Rows are one point carried round by a steady rotation, each followed by how many steps it has turned.
The counts run from 0 to 227.
[120 147 100 149 126 102 114  87 117 196  98 110 126 117 121 102 133 135
 143 136 144  75 127  99 138 130 112 120 161 104 121 111 115 130 114  82
  93 106 165 111  48 161 126 115 111 118 122 179 132 137 140 152  82 133
 113] : 202
[132 109 116 121 144 109 113 105 138 201 103 119 134 123 142 115 163 153
  93 141 143  78 139 129 135 142  93 151 162 111 166 104 115 131  92  78
  76 118 136 140  81 148 156 133 121  86 105 168 161 144 147 137 130 118
 153] : 6
[108 117 110 114 106 146  73 129 108 165  94 110 111 108 129 113 147 104
 129 124 150 140 117  94  88 180 108 111 197 115 142 132 155 123 125  76
 117  89 114 153  87 163 143 128 122 101 120 157 114 128 117 147  98 182
 119] : 95
[124 132 113 168 113 124  96 104 101 182  91 113 159 111 104  75 124 135
 138 159 148 123 136 137 134 150 114  94 177 103 123 116 135 115 121  94
 101  89 140 132  53 177 102 116 133 120 140 147 145 102 127 145  96 152
 111] : 49
[144  98 130 110 132 129  85 123 124 169  56 152 130 109 128 136 113 131
 108 114 161  89 128 123 129 140 100 108 184  94 126 102 131 116 138  79
  91  96 126 159  74 155 143 123 117  82 108 176 137 159 145 128 116 134
 122] : 75
[153 149  97 154 149 121 111  99  77 188  93 110 121 106 116  81 139 140
 118 119 174  91 139 103 147 159 113 109 174 106 137 118 127 122 142  80
  90 111 137 133  65 147 124 117 106 111 122 156 131 145 134 146  74 143
 126] : 204
[134  85 105 126 144 121  85 141 146 179  71 109 155 139 130 122 158 145
 126 148 140 113 131 156 111 150 100 144 188 113 173  83 148 139 103  68
 117 101 131 137  98 158 154 149 132  95 125 158 162 121 145 155 117 147
 123] : 12
[ 99 113 124 114 131 123  95 159 152 174  73 114 142 137 110 107 162 141
 133 117 125  99 123 131 131 140  97 120 188 107 152  88 135 124  94  77
 122  94 122 163  93 167 176 155 130 116 114 176 159 148 138 153 122 157
 117] : 145
[142 125 124 129 124 148  98 106 124 213 123 115 106  91 140  93 173 145
 113 148 168 121 110 101 115 146  95 126 171 140 149 123 113 126 102 102
 111 120 135 137  54 170 123 131  74 132 122 152 156 128 137 166  83 138
 129] : 172
[122 117 113 117 160 143  90 146 118 179  74 109 134 127 115  85 172 145
 107 108 135 107 131 132 128 155 101 115 185 117 170  97 147 113 120 100
 131  90  99 173  95 156 164 146 137 126 104 155 152 151 124 161 122 150
 138] : 143
[127 128 106 148 104 120  80 120 120 190  90 119 147 119 124  94 145 107
 168 141 148 135 124 125 126 127 131 133 156 112 109 123 133 113 113  87
  98 111 133 166  75 203 115 115 112 110 119 182 150 112 152 143  97 153
 100] : 46
[137  99 118 113 117 115  93 141 128 172  84 147 120 113 128 137 144 122
 124 121 161  90 140  93 130 144 108 129 188 125 135 137 127 142 111  67
 102 103 119 149  68 158 168 124  99  99  90 191 142 166 147 129  93 145
 116] : 224
[137 122 131 116  93 146  97 108 107 174  83 143 132 105 152  93 146 144
  71 129 155 103 128 124 111 162 114 120 184 114 132 138 100 131  91  66
 105 120 115 161  97 152 148 108 125  88  92 153 121 147 138 106 105 150
 122] : 106
[135 116 141 127  91 133 107 130 142 215 119  95 128  94 145 108 175 153
 125 141 154 114 124 116 126 126 109 140 181 121 149 119 103 140  96  87
 108 129 127 129  62 164 131 136 104 126 127 161 161 126 136 126  61 143
 115] : 170
[139 154  89 150 136 112 107  90 123 170 121  98 123 111 105  79 163 136
 115 162 121  77 159 115 141 158 109 117 184 126 155  85 135 125  96  89
  97 108 123 139  75 160 137 120 134  93 130 164 149 122 126 167 123 153
 147] : 1
[120 121 116 117 133 122 114 133 133 206 101 116 139 125 131  86 160 163
  95 103 116  70 128 112 137 140 105 134 174 105 154 110 106 121  98  68
 111 122 134 154  90 135 173 125 137 116  92 163 154 158 140 129 115 136
 139] : 138
[119 109 119 125 111 123  75 110 132 156  92 112 158 108 123 118 115 121
 110 123 130 100 131 146 128 160 112  83 204 104 133  84 143 147 141  55
  96  81 144 138  86 123 155 115 149  87 115 154 127 118 142 107 111 153
 140] : 82
[121 107 111 132 127 124 116 132 128 194 103  89 125 102 107  92 159 157
 116 150 148  94 134 127 133 150 100  99 190 139 171 104 147 140 108  86
 117  79 136 120  80 142 119 127 116 118 149 139 163  98 102 148  77 141
 142] : 18
[132 148 120 131 115 123  96  97 113 166 110  96 157 106 113  67 156 120
 127 160 140 147 119 136 148 159  97 106 191 108 116  97 130 132 110 100
 117  89 128 168  78 172  98 126 127 129 149 163 145 115 129 132  85 167
 131] : 181
[110 124 121 136 117 138  84 108 143 192 134  79 143 110 124  92 176 129
 125 154 134 132 120 141 121 163 107 125 191 132 161  93 133 147 105 108
 107  90 132 132  58 158 138 145 123 142 132 146 148  96 128 159  96 151
 142] : 165
[123 110 119 134 116 103  94 145 133 178  73 136 149 107 113 106 123 145
 121 129 117  83 136 128 128 117 107 104 180  95 109  88 127 134 129  79
 102  82 137 107  47 139 148 119 143 131 119 162 156 125 126 135  91 140
 122] : 67
[133 132 101 161 146 117  77 112 102 159  71 113 140 118 111  75 147 119
 142 141 149 120 131 138 119 142 115 107 171  97 118  81 149 137 133  80
 115  89 140 132  76 169 131 144 113 124 133 166 148 118 129 174  91 159
 101] : 197
[119  98 125 154 125 130  76 130 111 184  63 152 158 126 131 102 146 148
 122 147 169 134 117 155 116 144 103 120 161 112 125 130 129 133 109  77
 112 110 144 155  70 186 131 134  94 130 103 158 163 120 158 153 109 134
  95] : 43
[106 129 126 123 122 146  59 103 108 164  86 131 146 117 138  69 161 114
  87 144 117 138 123 150  84 173 101 114 174 109 123 118 130 136 113  75
 122  78 107 166  92 151 151 124 139 124  93 144 139 122 129 143 123 171
 131] : 112
[127 121  92 139 126 109  82 155 109 155  81 133 159 117  95  84 135 121
 135 131 115 123 137 123 131 149 108 116 191 100 115  93 143 132 142  75
 113  89 132 126  55 152 148 139 147 139 127 158 147 129 127 147  84 174
 125] : 65
[134 114  91 135 116 111  99 133 100 157  94 127 120 106 106 103 155 144
 102 142 153  83 151  96 131 161 109 113 185 134 146 122 141 158 128  80
 101 101 123 103  34 131 154 135 104 135 112 148 130 141 120 154  81 149
 125] : 220
[104 140 134 133 153 125 117 108 104 180  60 115 160 138 120  82 147 140
 109 136 139 111 127 146 103 169  97 116 178  80 147 109 141  94 108  83
 123  85 110 163  85 175 147 141 151  91 120 145 137 133 113 144 143 153
 112] : 128
[128 118 157 117 125 124 103 116 131 187  84 127 155 121 140 114 154 142
 122 142 163 142 110 129 124 149  79 119 193 104 129 116 120 127  86  85
 132  96 132 177  80 187 125 138  87 121 126 170 169 137 152 125  97 149
 113] : 176
[122 126 104  99 134 129 114 134 129 218  99 105 135 130 134  91 175 148
 102 108 118  70 128 116 133 130 104 152 161  98 163 112 109 111  97  95
 101 127 118 146  71 145 172 134 140 118  96 170 145 162 128 131 109 140
 148] : 139
[155 113 110 127 142 111 104 108 108 177  58 131 157 137 141 126 125 142
 127 118 167  92 130 132 140 156 103 140 164  78 145 110 121 131 115  76
 103 111 136 137  47 166 142 125 119  99 111 167 118 167 162 125 101 129
 133] : 208
[125 122  77 117 153 143  96 134 109 192  95 126 113 131 119  86 176 140
  97 121 129  90 126 101 117 158  97 147 153 116 170 108 124 115 104 106
 106 119 128 144  64 167 162 146 121 132 108 159 136 158 131 174 121 144
 137] : 141
[128 135  81 127 125 119  95 128 117 192 109 135 113  93 112  98 131 124
 122 116 120  76 130  76 139 119 104 106 174 116 120 103 119 118 144  81
  78 108 145 129  49 144 138 117 116 119 113 181 145 146 128 142  88 147
 129] : 70
[127 105  90 131 111 127  87 132 155 198 106  72 122 113 127 108 167 121
 159 136 129 103 135 126 133 134 115 139 185 127 162  90 146 129 107  85
 113  99 122 151  95 156 135 118 136 100 131 178 161 114 125 149  83 154
 145] : 15
[110 147 117 144 135 116 103  94 140 181  84 114 153 137 133  92 145 141
 130 120 107  86 127 140 107 157 111 123 177  86 137  92 114 107  83  68
 126 106 151 162  96 168 148 110 159  82 107 172 134 126 135 149 148 159
 125] : 130
[126 110 130 120 115 142  72 118 153 193 115  76 153 114 144 120 167 120
 143 120 148 128 122 155 137 144 122 145 181 120 162  87 124 140  98  92
  99  99 122 170  85 160 147 126 128 109 112 175 151 133 157 125 108 146
 149] : 162
[117 107 124 130  95 124  94 128 132 196  94 116 164 111 127  85 153 154
  97 155 141 112 127 145 145 127 115 126 164 124 138 120 111 161  81  63
  99 113 154 130  73 141 135 123 108 138 117 146 161 109 151 121  81 122
 125] : 36
[129  99 125 142 121 135  86 137  96 180  65 134 155 120 120  89 160 139
 114 156 180 143 127 145 127 150 107 132 168 110 129 135 138 128 119  82
 102 109 130 153  65 175 132 147  97 140 112 145 161 118 144 149  88 133
  98] : 42
[141 126 102 132 135 126 112 132 125 183  91 116 147 122 126  82 164 173
  91 105 113  76 143 123 134 143 109 122 183 104 158 101 104 126  96  58
 118 131 137 139  97 132 174 129 145 113  96 151 144 146 138 134 110 143
 135] : 137
[107 134 106 122 118 143  69 100  96 162  88 139 135 121 136  77 165 107
  87 157 120 140 118 143  83 177  97 126 175 116 125 122 130 130 105  75
 111  95 115 152  83 165 153 134 133 120 101 143 122 128 128 157 132 163
 132] : 111
[148  98 119 115 122 144  97 133 110 169  69 121 148 123 124 104 151 147
 115 133 167 135 126 145 144 172 100 106 194 124 156 116 139 131  89  77
 124  98 135 192 101 178 115 127 104 105 132 156 148 129 161 132 103 147
 134] : 27
[104 123 128  89 101 140  95  96 117 201 104 140 129 119 155  99 163 108
  89 137 130 119 108 104 101 160 104 149 164 107 121 151 105 128  89  80
  90 105 113 174  83 160 158 119 127 104  87 168 121 151 148 109 114 148
 136] : 108
[132 117  98 122 133 130 111 141  84 173  87 143 127 103  93  99 136 137
  99 134 156  94 145  85 141 151  90 104 183 104 131 115 138 114 146  90
  64 110 124 120  50 152 139 145 118 118 123 156 138 147 121 139  93 143
 121] : 72
[138 124 132 123 116 139 113 109 145 201 106 102 124 102 127 112 158 162
 102 128 153  66 138 118 152 137 117 105 179 125 170  96 104 136  89 101
  85 112 130 155  78 152 145 116 119  93 112 164 151 137 145 130 118 111
 133] : 154
[ 98 155 104 133 154 137 109 103  91 188  95 125 131 137 122  71 163 130
 117 132 136 120 123 100 102 168  95 128 173  99 137 130 137  87 117  81
 106 115 126 168  90 179 148 142 123  94  99 168 134 142 126 161 130 166
 116] : 126
[141 128  80 121 149 118  76  84 121 177  86 127 136 130 138 118 133 102
 140 106 145 102 121 122 135 159  99 141 161 101 140 106 125 127 129  90
 101  88 148 159  55 155 141 110 115 117 106 177 119 163 162 142 103 142
 156] : 210
[141 127 127 126 108 136 102 115 137 215 126 108 120  98 130 110 177 147
 121 147 150 116 126 104 120 138  99 144 171 128 153 118 105 131  90  93
 102 138 138 122  61 179 127 136  90 129 128 164 151 122 138 150  81 132
 108] : 171
[107 151 106 148  99 136  86 103 121 189 104 105 110  95 131  63 165 114
 111 156 117  91 128 125  90 133 132 124 151 110 117 119 113 132 109  77
  94 116 100 120  75 151 144 119 154 113 109 160 136 116 103 154 101 157
 116] : 117
